In the rows, 128 means zero.
The rows of X fall into a few groups, which share some directions, and each row is roughly a mix of its group's hidden directions.
X:
[[149 159 131  91 161 133  92 155  79 124]
 [100 124 139 112 196 113 128 136  81 129]
 [104 109 158 171 174  96 139  96 124 146]
 [ 68 106 133 130 121 173 107 141  94 110]
 [192 129 138 132  90 130 129 112 176 119]
 [122 103 149  80 190 119 131 134 107 106]
 [112 143 157  99 199 124 118 137 101 136]
 [ 98  96 114 155  79 163 148 104 155 121]
 [116 113 110 173  79 148 137  84 155 126]
 [110 119 147 106 198 115 126 136  84 123]
 [108 143 160 111 199 116 118 127  98 139]
 [128  84 121  89 102 162 137 121 166  91]
 [147 113 170 177 149  84 137 102 109 133]
 [ 65 106 130 116 155 153 118 141  86 114]
 [115 159 142 148 168 118 102  72 125 159]
 [ 97 109 176 137 176 165 127 118 101 139]
 [123 101 107 154  65 160 145 115 156 116]
 [119 160 108  77 108 175 112 161 137 136]
 [125 168 142 103 180  92 101 121 116 158]
 [138 158 152 150 183 119 103  86 106 143]
 [125 160 150 109 189  95 106 125 105 150]
 [145 166 145  98 176  96  98 139 109 154]
 [ 79  82 108 122 148 171 135 118 110 104]
 [ 65 106 133 109 150 154 116 145  89 112]
 [158 117 181  96 172 123 108 136 111 103]
 [189 145 134 149  86 122 128 114 169 133]
 [172 164 113 101 152  80 117 155 114 117]
 [118 160 120 125  61 169 123 130 142 154]
 [118 149 100  81  97 174 123 160 153 129]
 [116 124 149 101 207 120 124 152 123 129]
 [133 138 148  79 175 114 121 175 103 130]
 [107  98 116 166  82 165 147  98 150 118]
 [169 151 130 148  66 125 123 126 169 137]
 [104  90 118 164  81 161 153 109 146 114]
 [114 141  98 105  71 171 133 140 162 133]
 [144 166 144 102 181  92 102 136 108 148]
 [106 125 174 119 195 126 135 146 141 151]
 [178 175 155 149 126  88 115 133 128 154]
 [153 106 131 175 128  84 128  90  93 112]
 [122 156 108  74 111 173 115 166 140 131]
 [200 152 147 132 137  93 132 117 151 139]
 [189 149 128 118 138  81 147 119 159 143]
 [ 58 106 147 122 152 163 141 110 134 139]
 [120 164 141 109 189  91 107 117 109 149]
 [156 157 142  87 174 106 108 162 106 134]
 [172 156 108 131 112  84 152 119 167 154]
 [184 160 132 157 153  88 137 111 130 155]
 [138 102 164 180 146  84 152 104 134 128]
 [136 156 116 167  60 136 120 129 151 147]
 [134 144  91 137  51 148 121 113 126 128]
 [123 117 151 124 208 100 123 134 109 124]
 [123  96 155 181 139  91 159 100 150 130]
 [157 138  97  96  80  98 123 168 150 133]
 [172 130 133 134  68 140 124 121 177 121]
 [151 115 114 125  67 150 135 118 181 115]
 [144 112 155 167 168  81 129 103  95 122]
 [127 101 179 145 157 182 123 128  99 132]
 [134 147 130  85 169  83 127 170 107 123]
 [139 173 142 117 178 102  94 104 118 158]
 [131 105 157 131 136 210 124 124 125 122]
 [139 112  96 133  59 153 138 131 163 118]
 [115 156 107  78 108 176 115 162 143 137]
 [130 102 104 166  72 151 151 110 148 103]
 [ 63 129  81 154 120 140 142 127 109 148]
 [153 106 134 178 121  85 131  89  98 114]
 [114 160 102  84  99 175 111 156 139 137]
 [143 110 171 182 143  86 146 104 125 133]
 [ 96 145 110  86 118 174 129 159 167 142]
 [146 106 175 172 156  85 144 110 120 128]
 [168 164 124  91 108 146 100 163  95 117]
 [ 77 149 109  95 132 171 123 144 157 154]
 [126 115 180 139 194 102 139 135 129 139]
 [112 166 113 116  71 173 116 134 138 153]
 [129 108 167 166 179  87 138 108 114 132]
 [145 134 114 145  56 146 127 123 171 129]
 [120 156 154 138 186 132 103  84 113 150]
 [105 147  97  90  93 175 124 151 157 135]
 [103 152 140 150 147 121 102  69 136 169]
 [ 78 100 128 162 114 163 148  85 143 124]
 [103 146 112  79 127 170 128 166 166 135]
 [102 116  99 122  62 155 134 132 165 121]
 [125  98 151  72 179 125 129 137 116 100]]
One row of each group comes first, with its name. Which group is each row after those in?
[ 86  98 135 168 158 105 152  95 155 142]  G
[105 128 161  85 174 111 113 157  93 118]  H
[109  88 114 147  82 172 155 124 147 105]  Q

[ 68 131  76 146 137 124 152 125 111 153]  H
[165 150 127 141  64 122 126 130 173 138]  H
[190 158 108 105 123  93 114 159 123 117]  Q
[113 150 104  90  88 176 124 153 158 136]  G
[160 116 171 127 153 187 115 145 101 124]  Q
[ 57 115  85 139 133 144 143 128 106 136]  H
